(in the rows, 128 means zero)
One turn sends every row of this set to another row. A few are shown first. Where does it send the rows asked after them?
j_923: [162 138 125 136 125 142 124 131 143 134 125 115 129 117 160 141 136  98
 122 120 113]
j_793: [159 136 111 123 121 136 135 147 120 166 104 111 108 105 140 119 150 130
 132 168 141]
j_718: [157 109 145 123 118 156 133 138 127 146 125 115 122 128 178 140 162 123
 149 173 127]
j_289: [174 123 123 140 116 151 136 140 109 134 118 126 125 128 148 127 171 108
 108 165 150]
j_266: [149 131 129 134 116 151 114 163 125 118 124 107 106 111 154 105 144 141
 146 159 135]
j_839: [134 104 129 138 125 152 137 141 161 155 121 106 132 112 155 123 131 129
 128 188 136]
j_947: [165 102 135 141 115 139 128 142 145 137 121 133 143 135 162 140 142 150
  97 170 159]
j_278: [139 120 141 136  93 145 151 135 138 163 117 127 118 127 138 125 137 130
 113 138 135]
j_333: [145 138 122 128 118 175 125 164 139 140 143 120 126 136 148 144 136 121
 115 152  94]
j_781: [141 145 116 131 127 149 124 157 139 153 118 113 124 141 139 155 160 107
 103 170 124]
j_701: [146 144 137 119 110 162 117 154 129 139 146 128 143 144 136 114 146 120
 136 151 142]
j_913: [151 139 106 140  90 150 115 159 130 139 144 139 127 121 165 115 136 158
 121 159 110]
j_609: [181 133  96 130 124 135 116 147 137 129 141 117 139 123 174 134 133 122
 107 179 121]
j_991: [151 147 110 142 111 154 104 151 152 122 114 139 133 126 121 143 120 133
 106 153 133]
j_861: [152 140 115 133 112 128 126 141 147 129 139 146 131 140 166 133 139 123
  93 151 157]
j_841: [144  93 121 137 120 153 110 163 148 142 137 115 151 123 165 135 157 145
 122 160 114]
j_455: [156 110 133 120  85 170 118 124 139 121 124 124 124 128 162 124 118 134
 122 170 125]
j_799: [155 149 141 126 128 127 110 131 155 143 116 108 149 113 163 115 156 132
 133 168 136]
j_297: [156 127 127 113  98 140 124 117 132 133 108 121 122 134 141 136 140 132
 124 193 150]
j_450: [164 131 119 141 121 138 135 130 155 145 117 126 140 105 127 145 118 139
 146 150 144]
j_286: [169 110 132 135 127 149  97 130 104 119 128 134 129 124 159 119 148 142
 130 161 123]
j_369: [160 124 115 138 124 145 135 132 141 131 107 125 107 115 148 161 131 149
 128 185 108]
j_616: [155 153 133 138 121 143 116 124 131 131  97 138 102 113 152 127 133 113
 114 151 151]
j_914: [174 133 138 168 119 142 129 141 140 159 141 119 147 106 163 140 145 141
 114 154 139]
j_10: [141 141 107 135 125 153 106 139 133 161 113 154 129 112 144 136 156 153
 128 169 120]
j_464: [171 101 137 138 122 145 135 129 135 154 115  98 136 109 153 135 134 126
 116 144 107]
j_633: [155 128 125 138 115 168 100 127 117 137 115 118 149 105 134 134 145 148
 122 142 118]
j_460: [143 134 131 150 107 150 134 147 121 154 107 121 139 151 145 132 123 118
 116 188 129]
j_431: [127 149 126 125 135 145 125 150 161 143 112 124 119 110 144 143 151 149
 121 142 138]
j_881: [149 132 128 115 129 134 118 162 144 128 118 134  95 133 172 138 158 144
 126 159 144]
j_813: [156 124 111 125 101 163 131 138 169 134 147 124 116 117 149 133 134 106
 132 177 119]
j_591: [141 102 116 154 135 157 126 145 124 128 133 152 107 118 146 132 131 140
 109 142 127]
j_887: [147 127 121 126  97 142 112 150 167 150 123 121 134 119 165 147 111 145
 121 143 114]
j_801: [175 129 136 152 129 141 141 159 129 130 142 147 135 142 168 130 151 130
 140 161 125]
j_256: [164 113 109 133 123 120 139 146 146 132 112 146 129 125 161 119 127 118
 131 132 137]
j_142: [143 144 121 158 117 147 113 133 137 131 133 148 123 133 151 112 133  98
 113 169 116]

j_799 goes to j_609
j_923 goes to j_781
j_289 goes to j_718
Now these:
j_266 goes to j_914
j_333 goes to j_431
j_913 goes to j_450

One turn sends every row of this set to another row. A few are shown first. Where does it send the rows asked after them?
j_634: [101 112 106 117 128 141 129 157 127 102 139 127 141 109 128 122 154 134
 124 107 157]
j_941: [130 111 122 118 111 122 121 138 106 125 133 119 121 113 118 110 156 130
 128 163 134]
j_273: [130 102 138 108 113 134 109 113 112 128 141 132 121 117 109  98 166 146
 113 131 133]
j_655: [114  96 118 110 113 102 106 154 117 121 109 153 125 128 130 139 146 161
 134 133 124]
j_796: [113 110 111 130 124 150 120 152 126 123 134 133 134 114 122 117 140 136
 118  91 123]
j_751: [103 116  98 137 146 119 121 149 116 115 123 163 129 126 135 105 132 163
 133 107 141]
j_105: [117 122 122 107 147 132 118 128 106 112 139 161 114 110 114 133 132 145
 131  94 128]
j_687: [108 116 129 117 121 124 122 126 109 111 129 117 121 132 117  95 168 134
 121 153 156]
j_824: [110 121 104 133 126 147 140 149 131 122 146 137 130 122 130 119 133 136
 113  96 133]
j_372: [124 113 123 141 110 123 116 119 122 142 139 124 130 127 133  82 148 159
 113 128 128]
j_158: [131 142 107 112 104 107 142 124 121 127 151 127 121 112 122 115 150 141
 108 148 141]
j_571: [105 104 125 115 132 114 107 118  98 138 132 154 137 154 127 134 176 157
 125 127 135]
j_428: [103 124 101 119 130 143 142 147 132 114 152 137 136 111 131 124 142 138
 115 102 154]
j_869: [112 105 114 130 123 100 111 112 138 110 114 123 113 132 149 116 156 176
 117 115 141]
j_514: [108 116 115  87 125 103 114 140 112 113 111 161 130 118 122 147 144 152
 123 135 151]
j_452: [107 119 129 117 128 110 120 100 133 114 133 112  95 128 143 139 151 158
 128 114 129]
j_427: [ 93 121 122 116 150 129 110  96 123 133 116 124 108 121 145 124 138 155
 133 127 142]
j_366: [110 133 115 107 132  99 136 137 112 115 120 151 127 130 139 151 120 142
 123 138 155]
j_879: [126 135 129 129 112 117 142 108 122 128 162 116 118 129 135 105 144 144
 109 130 141]
j_520: [126  96 121 108 135 119 114  96 129 111 120 150 113 123 137 121 150 169
 106 116 156]
j_447: [112 103 117 120 124 146 118 156 122 105 134 125 135 110 118 125 153 130
 123  99 137]
j_171: [103 118 119 138 142 114 122 155 107  95 125 131 116 131 132 126 136 137
 147 110 132]
j_140: [101 125 126 111 136 107 116 114  95 126 129 144 136 157 123 142 172 145
 119 126 146]
j_661: [115 100 126 123 149 129 125 105 119 111 114 140 101 142 143 121 138 146
 120 138 154]
j_57: [119 121 129 130 132 101 119 106 100 141 148 138 149 146 146 143 153 158
 121 113 140]
j_592: [122 113 118 122 132 110 140 144 119  90 156 154 110 125 132 136 143 154
 131 101 140]
j_736: [105 136 123 125 137  98 119 109  97 131 131 134 148 152 138 141 158 148
 117 119 150]
j_982: [ 99 126 108 114 141 111 107 137 117 112 137 142 136  94 132 126 143 165
 142  93 142]
j_666: [113 134 104 105 112 115 121 130 116 133 136 121 132  99 120 107 160 143
 124 159 147]
j_546: [126 107 127 116 112 106 117 139 120 136 133 149 121 122 140 152 126 160
 134 121 110]
j_59: [138 129 104 134 106 112 130 130 118 139 133 131 131 118 128  97 137 146
 107 146 132]
j_803: [113 132 114 121 128 103 125 132 117 143 126 147 134 119 151 145 109 157
 131 125 132]
j_92: [101 145 119 109 126 121 125 106 117 130 144 118 134 110 126  98 154 146
 114 137 162]
j_510: [147 115 120 116 110 127 115 122 109 142 135 134 129 102 116 105 143 141
 114 144 125]
j_187: [118 100 130 132 128 110 113 117 101 141 145 148 141 155 142 136 164 162
 127 122 131]

j_879 goes to j_372
j_751 goes to j_105
j_366 goes to j_803
Now these:
j_520 goes to j_661
j_158 goes to j_59
j_140 goes to j_736
j_428 goes to j_824

